Each named move below is a turn or a mirror, shown by a few rows before and after it. Which moves, in which order, take the first row of each later pair to the second? The first pair is answered.
A (before => after):
[ 11  -2 -13   6   2   0  -8   4   3 -20   9  20  -5   7   2   2  -8  -5
 -24  -7] => [ -6  13   1   8   7 -20 -14   6  11 -15  -9  10 -12   8  -9   4 -10  -2
   0 -10]
[-11  10   7   3  14 -13   3   7  -1   5 -22   2  -8   0  -5  -5  -6  13
  12 -14] => [ 13 -11 -11   1   7  14  11   3 -13  -1   3  15   2  -2  10  -8  -2  11
 -19  -8]
[ -7  23  11 -16   5  10  -6   9   0  12  -4 -13   5  -1  -8  13 -21  17
   2  12] => [  5  12   1 -18   3  24  -2   6  -6   8  10  -7  10  -1   0  11 -20  17
 -16  15]
[ 6 -1 -6  8 10  1 15  9 -7 -1  8 -2  3 -9  3 10  0  0  7  8] => [  1   4  -3   8  11  -3  13  10  -6   0   3  -4   0 -10   1  10   0   1
  13   6]
F (before => after):
[-10  12  -9  22  -2  -7  14  14   5  -2 -13   0 -14  -2  -3   6  11  -9
   9   1] => [-10  11  -7  21  -3  -5  15  14   3   0 -13  -2 -13  -6  -3   8  11 -10
  12   1]
[ 14 -28  -9   1 -10  15   3   2 -15   2  -1  10  14 -16  11   2  17 -15
 -11   7] => [ 13 -27  -5   1 -15  13  -1  -1 -12   2  -1  12  16 -10  12  -5  18 -20
  -9   6]
[  0   7  -1   3  -8  -5   4   1   4 -10  -7   7  -7   9  -3  -5   3  -3
  -3   5] => [  0   7  -7   4  -3  -5   7   5   1 -11  -5   5  -7   6  -3   1   2   2
  -6   6]
Q (before => after):
[  1   2   8   3   2   6 -16   1  -4   6  -5  -2  10  12  -3 -16 -13 -15
  11   2] => [  3  -2   4   0   8  11 -12   1 -13  15   1  -6  11   2  -5 -10 -20  -8
   6   3]
[  6 -18 -13  13  -1   6   1   1  -9  -6  -1  15  -6   0  10  -9   8  -7
 -15  12] => [  1 -12  -9  11   0  -3  -5  -4  -5  -8  -5  22  -9   9   6 -15   2  -7
 -16   7]
[  7  -6  -5  10  14   5  -5   1 -15  14   5   2  -1   6   8   9  -2  -8
   3  -6] => [  8  -5  -3  15   8   4  -3   3  -7   6  -1   4   2  10  10   8   7 -16
   8  -5]
[ -8  -9  -7   2   9   6  10   3 -10   9   0 -15   2 -17  -4  12   6   1
   5  -3] => [ -9  -3  -1  10  -2  -1   5   5   6  -5 -11  -8   2   1   0   1  19 -15
  16  -2]
H (before => after):
[  9  -5   3  -3   1  13  10   5  -5 -11   9  -8   2 -14   5  21   2   5
 -14   3] => [ -4 -13  18   4  -3  -1   2  -7 -12  -9 -10   7 -16   1  -3   9   0 -11
 -11   4]
[ 12  13  -1  -9 -11   3  -5  12  19   3  13 -24  25  -9   4   2   8   8
  21   1] => [ -7  -8  17   2 -13  -8  -3   1  -2  14 -16 -14  -1  -8  -7  -2  13 -18
  35   5]
[ 15  24 -18  16  -1  -9  -2  21  24 -12 -11 -14   4  -1  11  20  16   0
   9   6] => [  3   8  -5  23  -2 -16   1  14   9  -4 -30  -8 -12  -1   3  18  19 -17
  18   9]
[ -2 -15   4   4  -9   9  27  13  -2   6   2  -9   9 -34  17  23  19 -14
  28   8] => [-18  -3  26   5 -20 -20  -1 -13  16  -7 -11  30 -12  21   8 -11   6 -26
  13  -3]
G (before => after):
[  2   4  18  -1   4  -3  -2   4  15  11  -8   1   3  -3  -2  -8   9 -12
  20  -2] => [  3   5  19  -3   2  -3  -5   3  16  13  -4   2   5   0  -2 -10   6  -9
  19  -3]
[ -6  -3  13  -9  -7   1 -14 -10  -1   8  -1  -4  15   1 -11  -8   3 -14
  13   6] => [ -6  -1  12 -10  -8   1 -16 -12   2   4   2   1  15   6 -10 -11   1 -14
   8   4]
[  5   9   6  10   3  -3  17  12  11  -9 -16  -6   4  -9   8  15   2  -9
  11  14] => [  4  12   8   4   4  -3  13  11  10  -1 -13 -12  10 -14   5  15  -2  -5
  17  10]
Then:
Between the rows of a pair lie two moves.
[-10 -14 -25   3  10   9   0   3   5 -15   4   2  -7 -23  -5  20   7  20
 -19  -5] => [-19  -3 -16   8   7  -4  -1  11  15 -19 -14  -6 -10 -19  -8  20  17  12
   5  -7]	A then Q
[ -2 -10   3   2   5  -2  -1 -14 -15  -3  -3  15 -17   8  -8  -4 -11  -5
 -17   3] => [ 10  -2 -10  -7   8  12   2  -2 -10   0  17  -4   4  -9  -2   7 -11  13
 -16   3]	H then F
[ -5  -4 -12  11   8  -4   7  10   8  -5 -19  -8  -5 -11   1  15  10   6
   1   7] => [-12  -2  -8   2  15 -11  -2  -2   2   3 -14   1 -13  -2  -7  10 -10  16
 -13   0]	H then Q
[ -3  12   7   4  -7 -15   1  -3   9  -4  -1   5   7  15   4   0   7  -5
   9  -1] => [ -5   9   3  -3   4 -13  -1 -11  -2   4   7   9   0  13  -2   4 -11  10
  -8  -5]	Q then G
[-13   9   7 -15  16  -8  -5   6  13  -3 -11  -3   3   3 -16 -16 -20  15
  12   7] => [-16   2  10 -12  15  -5   0   7   2   2 -18  -6  -2  -5 -19 -12 -15  10
  18  10]	H then H
[ -5 -13 -13   9   9  -3  -1  -9 -17   4 -13   8  -7   3 -21   8  -3   5
 -16  -2] => [  1  -4 -14  11  -2  -4  -4  -8   0 -13  -9  17  -1  20 -12  -2   5  -1
 -21  -2]	Q then H
[ -6  -7   8  17 -11  -2   6  12 -10  -4 -11   7  -9   0   3   0  14 -21
  11  13] => [  3   8   1  11 -13   0  -4   8   9 -17   9  18   2  19  11 -10   7  -9
 -10   8]	A then H
[  6   6   4  11   6   1   9  10   1  -4   0 -20   4 -18   4  15   3  -4
   8   7] => [ 11 -10   5  12  -2   5   2  -7  -4 -11   4   8  -6   4   9  -4   1 -17
 -19   8]	H then A
[  6 -11 -13   8  17  19  26  16 -27  -7   0   0  -6 -30   2  17   3  12
  -9  11] => [  3   3  -4  22   1   1  22  23   2 -35 -20  13 -11   1   9   3  24  -7
   4  13]	Q then F
[ -5   4   7   1 -10 -18 -16   8  30  -7 -17 -11   7  17  11   1  27 -15
  19  -4] => [ -8   5  -2 -19  17 -10 -18   2   6  24   7 -27   8 -13  -3  21  -8  23
   1 -13]	Q then H
[ 14   9  -8  14 -12   4   8  21  17 -29   4   3  12   8  15   1  21  -7
   3   9] => [ -5  14   2  14   0 -18  -5   5  13 -25  -6  23 -14  28   0  -7  -2   2
 -13   1]	Q then G
[ 15   2 -15  -4   5  16   9   8   1 -11  10  -2  17   1  20  11   9  16
 -17  17] => [-12  24   3  -4  15 -14   0   9   9   0 -13 -17   4   1  -1  14  -1  24
  13   8]	A then Q
[ -2  10  -2   5   8 -17   8  -1  -1   5 -16 -11  -6 -19  -9  17 -10   2
  17  -5] => [ 20  -4 -16  -3   1   9   9  -9  -8   1  14   1   8 -16   3  11 -12   5
 -16  -4]	G then A
[-10  -9   9 -13   5 -10  -6   1   3  10 -11 -15  -5 -17  -6  19   6   0
  14   8] => [-12  -6  15 -10  -5 -15 -11  -1  13   0 -15  -7  -4  -2  -3   8  13 -11
  18   8]	Q then F
[ -7   7   9   3  -7  -9  -5   2  16  -2 -14  -3  -1  13  -2  -6   6  -8
  17   0] => [ -6   6   2 -10   9  -3  -7  -3   2  16   2 -11   0  -4 -11   5 -17  17
   3  -6]	Q then H
[ 13  -4 -10   5  -7  20   7   1   0   3  10  -4  12  -2   9   1   9  -4
  -4   3] => [  0  10   2   7 -11   0  -6  -6  15  -3  -3   5   4  21   2 -12   7  -9
   6  -3]	Q then A
[ 17  -5  -2   0 -15   8  -3 -10   7 -11  19  18  18  15  10 -14   0  -6
 -22  -1] => [-10  16  15   6  -9 -25 -11  -3  20  -9 -14   8   1  21  -6 -12   1  -6
  11  -5]	A then G
[  3 -15  -1   6 -13   7   1   0  -7  -5  -2   5   4   9   6  -4  20 -14
   3   2] => [ -3  -2  -1  -3  -5  -2 -12 -10  -2  -2   8  11   3  22  -2  -9  -2   5
 -11  -8]	H then Q
[ -5   8  -6 -10 -11  -8  -3   1  11   1  10   0   6   3  -4  -4  -1   0
  14 -10] => [  0   2 -12 -14  -7  -1   0  -1   3   6  19  -1   7  -4  -3   0  -6   5
   5  -9]	Q then A
[  4   1   1  -3 -13   4   2   5   5   6   5 -12  13 -11   3   0  17  -8
  15   0] => [ -4  -2  11  -3 -15  -3  -4  -4   1  12  -4  -7   6  -3  -4  -8  11 -13
  17  -3]	G then H
[ -5  -5  -2  11  11   8  16   6  -6   9 -19 -12  -1 -21 -11  13   6  -6
  20  10] => [ -5   1  -5  -4  22   8   3 -13 -12  16   1   0  -5 -10 -19   7 -24  16
 -10   0]	H then Q
[  1  12   3   4  -3 -12   4  -2  11 -14  -5  -8  -9  11  -4  14 -14   8
 -14   3] => [  1   6   1   9  -3 -11  10   3   6 -15 -12 -12 -12   4  -3  19  -7   3
  -9   8]	G then G
[  7 -13 -23  11   1  22   9  13 -16 -11   1  16  -8  -9  14   8   1  -1
 -14   8] => [-20  11  -2   8   7  -9  -1  15  -4   5 -23  -6 -14 -12  -6  12  -9   5
  26  -2]	A then G
[-11  14  12  -2  -3 -26 -21   5   0  27  -5  -8   6  16 -19   7 -23  -5
  18  -2] => [  1   9   0 -11   2  -7 -16   6  -8  34  15 -16  20   0 -14  15 -29   7
   6  -2]	Q then G
[  4  13  14   0   1 -16   5  20  12   4  -3 -11   5  -5   3   1  19   6
  25   8] => [  4  19  15  -2  -1 -19   1  18  19  -1   0  -6   6   5   3  -4  16   9
  19   6]	H then H
[  5  20  -1  -3   1  -2  -2  14  19  -1   4 -16  14 -12   7   4   4  12
  17  -2] => [ 6 24 -2 -4 -1 -5 -8  8 26 -9  7 -5 13  3  8 -3  1 14  5 -4]	G then G
[ -3 -11  -3   2  10  -7  -1  -4 -18  27 -13  12 -18  -3  -8   4  10 -13
   4  -9] => [  8  13  -8  -2   3  -9 -14  -5  12   5   4  24  -6  22   1  -9   7  -2
 -12 -15]	Q then H
[  4  -8  -1  19  -5   8  19  19   2 -15 -14   4   9  -8  20   7  29 -22
  31   5] => [ 10 -13  -2   3  -3  11  -3 -13  -4 -15  12  40   1  24  18 -16  -3 -11
 -22  -6]	Q then A
[  0  24   0  -7   8  -5 -10   4   0 -15   2   6   2  10   3  -2   2   8
  15  -9] => [  2  22  -7  -3  14  -4  -3  10  -3 -19   0   6  -3   5   4   6   4  12
  11  -6]	G then F
[ -4  17 -14  -5   4  -8   1  14 -13  21   4 -26  -5 -19  -4  20 -17  11
   1 -15] => [  0  11  -4   2 -21  -5   2  15  -2  16  -5 -32   8 -15   5   7   8 -18
  26 -10]	F then Q
[ -3  10  -4   1   4  -1   5   1   9  18   0 -13  -3 -27   2  17   3  -1
  10  -9] => [  6  -8  -6   3  -6  10   2 -16   1   9  10  15  -6  -6  10   0   2 -14
 -22  -8]	H then A
